[[130 119 135 134 137 125 134 151 119]
 [130 120 133 133 125 128 127 122 130]
 [122 125 129 133 123 136 129 131 129]]
:
[[122 125 129 133 123 136 129 131 129]
 [130 120 133 133 125 128 127 122 130]
 [130 119 135 134 137 125 134 151 119]]

[[120 113 142 128 111]
 [129 120 141 121 121]
 [135 121 147 131 122]
 [119 114 144 130 115]
 [132 115 124 136 146]
 [130 132 135 105 139]
 [119 124 129 119 144]
 [149 126 120 122 121]
 [134 115 129 134 119]
 [136 133 121 143 132]]
:
[[136 133 121 143 132]
 [134 115 129 134 119]
 [149 126 120 122 121]
 [119 124 129 119 144]
 [130 132 135 105 139]
 [132 115 124 136 146]
 [119 114 144 130 115]
 [135 121 147 131 122]
 [129 120 141 121 121]
 [120 113 142 128 111]]

[[132 141 129 117 120 135 131 126 136 120]
 [133 129 135 128 138 141 127 141 134 124]
 [144 125 152 139 116 124 111 141 122 117]]
:
[[144 125 152 139 116 124 111 141 122 117]
 [133 129 135 128 138 141 127 141 134 124]
 [132 141 129 117 120 135 131 126 136 120]]

[[121 149 103 150 142]
 [136 128 138 132 131]
 [105 139 120 136 109]
 [139 127 127 132 147]
 [131 120 131 124 139]]
:
[[131 120 131 124 139]
 [139 127 127 132 147]
 [105 139 120 136 109]
 [136 128 138 132 131]
 [121 149 103 150 142]]

[[125 127 130 117 115 123 124 130 122 139 125]
 [122 128 126 128 136 120 123 118 121 120 124]
 [131 108 101 127 136 141 134 128 140 125 127]
 [114 130 133 129 130 134 105 135 117 100 134]
 [137 128 115 128 131 120 127 114 131 128 108]
 [109 127 128 123 116 127 121 135 145 138 132]
 [132 110 121 118 139 136 126 133 124 121 127]]
:
[[132 110 121 118 139 136 126 133 124 121 127]
 [109 127 128 123 116 127 121 135 145 138 132]
 [137 128 115 128 131 120 127 114 131 128 108]
 [114 130 133 129 130 134 105 135 117 100 134]
 [131 108 101 127 136 141 134 128 140 125 127]
 [122 128 126 128 136 120 123 118 121 120 124]
 [125 127 130 117 115 123 124 130 122 139 125]]

[[123 138 122 137 131 126 126 123 130 119]
 [123 123 125 121 132 149 125 112 133 137]
 [127 125 127 130 122 134 118 131 147 129]
 [137 146 132 128 126 135 103 126 130 111]
 [130 148 132 127 125 119 123 131 113 108]
 [133 144 134 138 119 131 105 122 126 107]
 [134 149 132 123 130 119 110 130 115 109]
 [135 127 121 130 136 121 137 128 123 127]]
:
[[135 127 121 130 136 121 137 128 123 127]
 [134 149 132 123 130 119 110 130 115 109]
 [133 144 134 138 119 131 105 122 126 107]
 [130 148 132 127 125 119 123 131 113 108]
 [137 146 132 128 126 135 103 126 130 111]
 [127 125 127 130 122 134 118 131 147 129]
 [123 123 125 121 132 149 125 112 133 137]
 [123 138 122 137 131 126 126 123 130 119]]

[[144 115 143 124 147 132 126 114 139 132 132]
 [118 123 121 125 132 128 113 133 133 131 111]
 [131 129 122 114 114 123 139 133 118 130 115]
 [132 132 124 136 135 109 126 123 136 146 120]
 [131 133 114 148 127 116 111 119 136 138 126]
 [129 122 157 125 115 151 119 122 120 137 129]]
:
[[129 122 157 125 115 151 119 122 120 137 129]
 [131 133 114 148 127 116 111 119 136 138 126]
 [132 132 124 136 135 109 126 123 136 146 120]
 [131 129 122 114 114 123 139 133 118 130 115]
 [118 123 121 125 132 128 113 133 133 131 111]
 [144 115 143 124 147 132 126 114 139 132 132]]

[[131 126 131 133 139 127 135 130 121]
 [144 143 135 128 126 137 134 133 125]
 [127 126 141 130 141 137 126 132 120]
 [132 136 155 123 135 135 130 129 126]
 [127 123 130 126 136 120 129 129 123]
 [116 113 112 130 155 123 124 126 113]]
:
[[116 113 112 130 155 123 124 126 113]
 [127 123 130 126 136 120 129 129 123]
 [132 136 155 123 135 135 130 129 126]
 [127 126 141 130 141 137 126 132 120]
 [144 143 135 128 126 137 134 133 125]
 [131 126 131 133 139 127 135 130 121]]
